One turn moves each row of this set onto another row. After a few examples, where does it send each row asked below?
j_8: [ -1   7 -15   1  -8 -10  19   8 -14   5  -1 -14]
j_431: [-7 -7 -4  0 -7 -7 20 18 -4 -9 14 -6]
j_32: [ -2  -8   9 -10  -8   9  -6   8 -14 -12  14  -6]
j_543: [  2  -9 -14  -1  13  -1  11   5 -15 -18  16  -1]
j_767: [  2 -14  -3   0  -6   6  -3  10  -7  14 -10 -13]
j_17: [-12  -8 -16 -18   0   1   8   1 -21  -5   4   1]
j_814: [ -1 -14 -22  -5 -14   4   3  12 -21 -10  11 -16]
j_226: [-13  -6   8   7   3  -8  -2  11 -13 -10  -1  -4]
j_74: [-16  -4   4   7   4  -6   1   3  -9  -9  -5  -7]
j_440: [  3   6 -21   5   2   8   1  11  -5   8   2 -10]
j_321: [-15  -7 -21 -10   3  -1  12   0 -18  -3   4   1]
j_266: [-12  -6 -21 -15  -3   0   9   1 -21   0   4   1]
j_455: [-11  -3   7  10   3  -6  -5   8 -14  -9  -3  -9]
j_770: [ 14 -11   5  13  -3   1   0  15 -13  -8  -4  -9]
j_270: [  9  -3 -19  -7 -16   7  12  -1 -17   2  11  -1]
j_612: [-6 -8 -1 -1 -5  1 23 15 -4 -9 15 -3]
j_84: [ -4 -21   9   0  -6 -11   3   1 -14  -3  14  -3]
j_188: [ -6  -6  -2 -11   5   1  14  13 -32   8  10  -8]
j_489: [  3 -11  -8  -4  12  -8  13   8 -18 -14  16   1]
j_614: [  5   3  10 -10   5  -4   7   8 -11  -4  -7  -9]
j_684: [ -1   4 -16   8  -6  -8  18   1 -17   5   0 -17]
j_576: [  7   5 -23   7   3   9   1   5  -6   2   4  -9]
j_310: [ -3   5 -20   9   6  11   5   7  -3   1   2 -10]
j_379: [ 10 -14  -9  -3  -3  -6   0   8   3  -8   0 -20]
j_646: [  4  -6  -8  -2   2  -1  -9   0 -19  11   7 -23]
j_324: [  0 -17  -1   0  -4   8   2   2 -10  17  -8 -12]
j_964: [ 17 -14   5  10  -3   6  -1  10 -12  -4  -4  -8]
j_659: [ 16 -13  -1  14   0   6   1   9 -15 -11  -2 -12]
j_558: [ 15 -11   1  13  -4   3   4  13 -13  -5  -8 -13]
j_384: [  2 -21   8  -2  -5  -5   5  -5 -19   0  14  -1]
j_201: [-14  -8 -14 -16   0   2  12  -4 -16   1  -1   0]
j_464: [ -1 -10  -5   0  -2   6  -2   5  -3  15 -10 -11]
j_712: [  6  -2  -5  -6  -1   2  -9   7 -22  12   8 -20]
j_22: [ -1  -9   6  -7 -10   6  -8  14 -20 -11  14 -10]
j_635: [ 12  -3 -21  -4 -14   7   8   0 -18   6   9  -4]
j_779: [  3 -14 -10   2   7  -2  11   6 -22 -15  19   3]
j_155: [ -5 -15 -21   1 -14   8   9   8 -24  -8   9 -16]
j_26: [ -8 -20  11  -1  -4  -6   7   1 -18  -1  10   3]
j_70: [ -4 -21   7  -2  -5  -9   6   4 -19  -3  15   2]
j_932: [  2   8 -20   5   4  11   5   9  -8   8   6  -9]
j_372: [ 15  -6 -14  -2 -12  13   9  -4 -20   1  11  -3]
j_18: [ -8  -8  -4  -7   6   9  16  12 -31   5  10  -7]
j_312: [  3   2  10  -8   3  -6  10  15 -14   1  -8  -9]
j_943: [  8 -12 -11  -2  -7  -4   1  16   2  -8   4 -19]
j_768: [  1 -10 -14  -3   8  -6  13   9 -22 -14  17   3]
j_239: [-10  -6   6  10   5  -2  -1  10  -9 -14  -3  -3]
j_725: [ 10  -7 -19  -5 -12   7   9  -6 -22   7   7  -2]
j_206: [  0 -15  -8   0  -4  10  -1  10  -7  15  -7 -15]

j_431 goes to j_8
j_379 goes to j_612
j_464 goes to j_26
Now find these:
j_270 goes to j_558
j_659 goes to j_543
j_770 goes to j_768

One turn moves each row of this set onto another row. After a few examples, where does it send each row asked below?
j_947: [ 11  13  -7   2   1   6  -4  -3 -13   3  -8  10  -7   1 -23  26  -1]
j_182: [ -1  -3  -3  -5  16   8   7   7 -19  -5   6  -2   1  -9 -14  10   1]
j_694: [  3   6  -6  -6   1 -10 -10 -12  11   0  -1   3   4   5  12  -1   0]
j_933: [ -2   4  -8   5  10   7   9  -8  -9  -2 -13 -24  -2  -1 -11  16  12]
j_934: [ 10   9 -13   0   6  10  -7  -1  -9   6  -4   6  -7   0 -24  25  -4]
j_2: [ -4   3 -12   0   4   8   6  -9  -9   3 -10 -28  -4  -1 -12  12   8]
j_200: [ -7  -2  -8 -13   4   7   3   3 -22   3   9  -8  -4  -8 -13   3  -5]
j_846: [  4   6  -5  -4   6  -9  -9 -11  13  -2  -1   4   6   5  11   1   1]
j_119: [ -2   7  -3   5   3   3  11 -11 -13  -2 -16 -22  -4   0 -10  16  13]
j_517: [ -2   4   7  -2   6   0  11   2 -26  -7   0   5  -2  -7 -11  10   4]
j_20: [  2   2 -11 -16   4   6  -5 -17   4  17   0   2   6   7   5  -4  -4]
j_56: [  8   6   5  -3  10   0   5 -17   1   5 -10  15  10   8   7   5   7]
j_611: [  8  -1  -7  -8  20   8  -1 -12   8   9  -2   7  12   6   4   3   3]
j_291: [  7  11 -15  -5  -2   9  -9  -3 -12  10  -4   3  -9   1 -24  22  -7]
j_599: [ -7   6   2 -10  -6  -1   7  -1 -29   1   2  -2  -6  -6 -10   4  -2]
j_603: [  4   7  -4  -4   2 -10  -9 -12  11  -2  -3   5   5   5  11   0   1]
j_144: [  3   5  -7  -6   5  -8 -11 -11  13   0   0   2   5   5  11   0   0]
j_35: [  7  15  -8  -2  -7   4  -6  -6 -15   8  -7   7 -10   1 -22  23  -5]
j_918: [  2   9   1 -11  -5  -2   0 -21  -2  13  -8   9   5   9   8  -2   0]
j_146: [ -5   7  -7   1  -3   3   8 -12 -13   3 -13 -26  -7   0 -10  12   9]

j_35 goes to j_947
j_694 goes to j_603
Now find these:
j_611 goes to j_20
j_599 goes to j_517
j_933 goes to j_2

